One vector is turned by the same rotation once a tick. Each row is the vector after some number of ticks, and that number follows the row.
The counts run from 0 to 237.
[149 145  97 127  94 196 127 140 113 127 146 130  74 138 178 180 159 103
  89 118  96 118 160 157  76 155 111 167  86 149 102  91 134 110 120  96
 101 127 106 157 108 116 154 138 147 132 148 107 132 139 129 123 101 140
 148 144 188 137 108 147 138  97 102 160 126 175 142 126  97 130 134 131
 141] : 119
[120 124 145 105 125 141 158 116 121 138 142 108 126 155 131  75 140 127
 136 125  76 151 122 154 155  82 112  93 130 175 157 109 137 162 134  91
  89 159 130 114 128 154 153  76 136 199 156 129 145 135 139 145 124 169
 128 127 115 112 101 139 168 157 172 162  94 109 151  80 114 114  94 110
 115] : 223
[133 204  93 154  96 172  93 151 102 124 123 125 105 129 141 107 105  90
 143 127 125  93 135  90 108 177 108 153  96 125 144 111 114 105 119 132
 139 105  94  95 132 134 140 130 123  93 146 116 128 163 195 107 146 110
  96 148 171 136  93 136 157 106 113 189 144 149 148 116 145 138 138 114
 151] : 152
[118 120 123 151 134 108 165 163 121 161 123 112  83 115 101 105  99  82
 154 146 122  50 142 121  84 126 110 119  94 104 134 132 105 148 142 160
 161  84 134 110 130 148 107  95 156  94 157 122  84 172 143 113 128  99
  87 116 138 159 105 161 147 163 131 156 136 165 168 135 158 143 132  92
 146] : 11
[139 181 114 149  83 209 106 151  91 124 148 109 111 156 153 115 142 118
 122 117 118 126 142 119 135 110  95 160 116 171 149 142 151  83 119 102
 125 154 106 145 114 160 152 144 120 111 134 106 167 131 124 164 116 136
  87 128 141 112  71 123 143 114  99 167 101 143 127 105 118 106 134 182
 161] : 141
[126 145 122 110 146 127 137 119 135 155 154 133 140 134 121 104 101  91
 151 111  65 120  97 130 136 158 133 114 143 135 151  84 113 163 140 154
  97 124 108  67 146 121 127  80 137 143 145 158  85 166 199 105 117 141
 106 137 140 138 118 131 161 141 163 166 110 114 163 106 155 119 146  71
 110] : 213
[129  89 140 134 114 147 173 171 101 157 170 133  96 159 119 148 174 125
 110 113  96 140 164 151 117  97 110 135 111 169 143 133 167 109 151 136
 127 138 112 137 115 157 112 118 136  97 139 133  96 169  62 168  92 147
 108 122  91 139 102 133 126 119 102 125  74 157 156 109 130 122 166 185
 136] : 169
[116 107 130 119 125 132 111 130 141 147 159 132  88 180 111 114 152 154
 125 111  71 139 126 140 110  96 103 161 120 159 143 120 153 158 139 153
  82 168 107 101 152 136  83  93 140 140 155 169  69 171 161 125 118 146
 114 104 130 153 115 141 126 124 131 125  79 123 173 125 163 100 176 177
 116] : 18
[162 151 110 161 144 161 149 152 108 159 149 128 134 119 147 173 100  68
 105 152 109  74 133 139 140 201 137 150 117 152 138 104  90 131 157 151
 138 106 103 146  88 154 130 161 145  99 139 138 135 126 105 140  75 107
 105 138 170 110  82 143 129 141 100 152 137 139  77 159 114 119 178 113
 135] : 91
[135 102  99 131 137 157 148 144 113 136 115 108  66 127 129  80 124  79
 122 154  98  77 136 165  79 138 107 121  89 121 106 100 123 157 120 109
 136  98 132 130 109 129 131  77 161 146 198 127 132 179 156 109 129 126
 121 127 171 176 136 143 161 132 136 172 148 171 125 140 122 173 121  72
 144] : 209
[135 159 139 148 110 150 152 158  86 128 133  83 128 133 112  25 118 106
 148 171 114 113 127 117 147  98  90 121 123 163 165 131 123 122 122 100
 135 122 115  88 141 174 155  85 120 147 154 129 162 131 130 152 123 150
 115 132  97 103  83 143 147 168 137 190  84 117 138 108 108 115  91 140
 154] : 25
[120 144 117 151 133 131 137 157 109 131 111 106 100 123 104  76  85  78
 166 147 107  58 130 102 100 138  99 121 100 112 134 143 100 142 147 162
 163 104 129 107 132 139 126  90 148 104 169 122 104 170 163 125 148 101
  84 116 141 154  93 158 164 156 124 167 140 145 150 129 153 126 128  88
 136] : 12
[150 118 112 142 135 190 151 159  89 145 123 105  96 131 159 100 140  75
  95 176 113 103 141 159 138 162 122 127 108 159 137  98 103 142 118  91
 146 129 107 150  97 166 121 137 141 149 181 139 173 138 102 165  83 132
 136 130 150 123 109 122 136 118 124 173 110 153  63 138 104 154 162 132
 136] : 231
[162 125 146 140 123 117 185 149 109 162 175 106 171 148 101 122 108 119
 101 133  72 146 113 157 161  94 112 120 173 189 163 107 135 139 147 137
 101 126 110  99 121 139 150 107 133 137 117 148 122 130 102 144  56 149
 120 127  98  91  92 161 143 164 149 155  84 116 129 127  87  99 142 119
 135] : 226
[135 173 123 165 116 107 121 122 105 147 117 121 103 118 110 165 110 119
 139 159 121  64 140  78  87 176 124 145  84 122 150 129  93 155 142 170
 147  84 106  95 132 146 126 140 134 102 122 139 120 116 163  89 134  96
  95 146 166  93  82 175 139 164 134 174 151 120 146 149 142  71 131 105
 155] : 126
[111 157 140 102 135 123 124  97 129 144 147 133 141 150 111 125 115 128
 133 111  68 126 101 131 151 114 139 119 135 154 138 103 115 153 150 146
  75 150 126  93 137 135 132  96 145 182 128 139 102 134 172 116 121 143
 119 122 136  93  87 153 165 168 180 159 118  81 168  94 130  84 123  97
 107] : 75
[147 110 129 143 156 122 139 145 129 166 147 142 116 137 125 159 127 111
  93 169  84  86 127 140 119 195 148 148 125 134 137  83  91 180 149 175
 125 104  89 109 116 144  88 127 160 132 142 188  88 136 145 104  83 116
 136 131 173 116 118 154 120 143 121 133 121 121 108 157 132 113 182 110
 136] : 67
[155 174 112 131 134 163 141 126 122 153 166 139 151 115 134 128 105  66
 114 126  75 120  95 142 151 195 146 134 145 134 132  51 102 137 137 131
  98 112 111  93 125 117 154 115 132 141 132 148 107 147 169 111  65 146
 137 138 160 111 101 131 155 121 139 157 121 125 135 112 107 141 150  75
 111] : 64
[113 102 122 129 161 132 147 157 102 172 126 137  68 128 141 127 145  95
 133 149 105  82 132 131  94 195 132 116  79 113 138 114 115 166 152 162
 153  88 110 106 107 166  68 111 139 102 177 157  81 171 139 135 121 121
 104 121 129 152 125 107 135 137 132 134 111 153 153 130 185 155 171 131
 119] : 182
[123 148 125 122 135 136 163 123 118 169 134 154  95 100 151 213 122  81
 129 110 103 101 138 116  98 186 135 102  83 105 125 103 113 130 159 147
 132  80 135 121 113 124 133 122 128 115 133 117  81 128 137 108 108 116
 115 151 134  98  73 137 150 137 152 143 145 152 192  96 145 121 121  82
 111] : 123
[152  75 115 153 135 135 163 152 101 159 120 106  78 128 129 104 148  98
  95 183 106  85 162 155  80 159 106 140 103 133 124 105 102 171 120 113
 144  88 104 120 112 151  99 108 157 117 191 166 127 160 121 130 105 122
 142 141 157 160 152 139 124 131 120 150 120 174  98 156 113 162 158 117
 159] : 207
[157 113 130 161 136 136 175 164 110 174 159 109 163 144 107 129 107  89
  89 156  95 112 134 166 163 126 114 137 159 188 160 119 123 139 148 140
 136 127 100 126 111 166 129 136 140 123 134 149 142 125  84 164  56 114
 116 121 122 127  89 147 132 150 111 154  99 130  73 155  94 107 174 128
 145] : 228
[123  89 129 137 165 131 137 136 120 148 130 116  98 171 102 101 136 135
 123 155  94  86 140 158 129 105 129 144 129 166 146 131 125 193 154 158
 131 150 102 131 110 175  66 109 175 142 177 162 133 154 113 148 134 112
 102 106 164 155 121 138 144 168 111 143 115  98  92 174 145  95 188 143
 136] : 218
[171 129 121 159 143 152 174 168 103 151 150 115 147 145 118 119 120  83
  95 165 100 103 143 156 159 140 122 132 133 177 146 112 108 135 146 136
 146 124  92 150 101 170 119 146 145 118 146 139 152 136  80 168  68 118
 113 116 134 129  93 133 131 138  97 159 105 142  69 152 103 113 183 125
 140] : 229
[174 144 110 161 136 148 165 166 110 163 155 130 162 122 131 187 103  77
  87 147  96  85 131 142 142 174 137 147 137 159 137  95  94 135 148 155
 132  96 101 135  93 128 135 160 141  99 118 132 126 125  97 135  57 117
 118 127 156 107  79 154 139 146  99 150 135 143  97 158  98 117 178  92
 142] : 90
[136 141 103 127 103 202 138 135 117 143 154 146  75 135 178 195 156  89
  95  93  92 118 160 152  85 162 113 140  75 138 103  95 131 110 133 104
 102 130 111 157 107 100 148 135 148 135 151 102 109 142 127 120 100 134
 133 144 176 141  87 145 137  98 118 150 137 173 161 103 114 150 128 114
 125] : 120
[139 139 126 141  90 168 165 159  99 130 147  98 132 146 113  56 118 100
 116 127  97 131 137 160 140  71  76 107 143 158 137 105 144 112 131  79
 118 130 135 123 127 127 177  84 141 142 161 109 152 169 119 145 105 151
 112 125 116 143  98 138 168 133 139 181 111 148 149 109  76 159  99 106
 146] : 199
[109 118 108 113 162 153 120  98 130 118 118 119  64 135 132 107 136 110
 120 146 102  65 138 163 107 126 129 112  85 129 105 104  94 178 143 135
 116 131 137 154  92 146 103 102 177 182 175 120 143 157 155 132 158 117
 128 109 192 144 106 153 176 173 142 167 161 120 117 143 121 129 120 104
 125] : 71
[156 162  97 156  86 201 109 132 103 126 142 119  78 145 165 171 158 120
  84 145 109 112 172 136  84 149 106 170  96 153 114  96 123 127 111  78
 117 125  96 161 103 126 146 153 142 127 140 124 154 121 126 126 113 134
 163 152 181 116 115 158 121  97 102 164 130 162 115 125  85 120 142 150
 160] : 118
[135 139 133 114 115 172 151 109 100 123 140 100 102 133 165 120 149 106
 113 147 101 134 139 151 137 117 115 107  96 164 128 105 115 135 137  70
 113 142 126 147  93 154 161 120 140 208 145 111 170 116 110 166 119 162
 152 137 129  91  85 133 155 151 159 168 101 124 136  95  84 134  91 123
 131] : 84
[135  90 133 140 152 146 188 173  93 176 142 118  97 105 141 115 127  67
 112 170 115  82 132 154 127 178 122  98  90 120 127  98 105 149 144 129
 158  85 123 124 110 166 112 102 147 117 173 144 104 162 100 165  71 139
 123 137 109 135 110 122 123 140 136 140  98 171 134 122 134 173 147 116
 113] : 33
[106 125 136 115 148 133 131 136 102 161 158 134 118 166 119 109 152 120
 142 117  83 133 120 132 163 129 142 131 134 172 172 120 139 136 168 171
 123 147  93 103 130 177  75 109 133 121 144 165  93 159 122 161 107 147
  80 100 110 125  98 111 137 131 120 133  69 103 145 111 176 103 190 169
 121] : 192
[135 197 123 169  79 186 118 154  81 120 146 103 117 153 118 104 132 120
 135 131 121 114 155 107 140 101  93 154 118 183 159 145 140  87 131 120
 136 135 101 150 114 166 154 139 127 105 125 100 165 143 113 156 127 117
  91 128 143 119  68 155 151 131  97 173 111 131 126 128 105 103 126 173
 163] : 140
[144  91 155 145 144 138 179 153  93 161 152 117 110 144 132 125 163 114
  92 179  98 116 135 167 145 146 123 126 119 158 159 104 106 161 146 119
 122 119 101 125 104 181 102 130 138 142 149 170 131 119  81 169  63 145
 157 135 111  99 104 131 110 154 128 125  80 115  98 130 112 113 157 167
 125] : 56
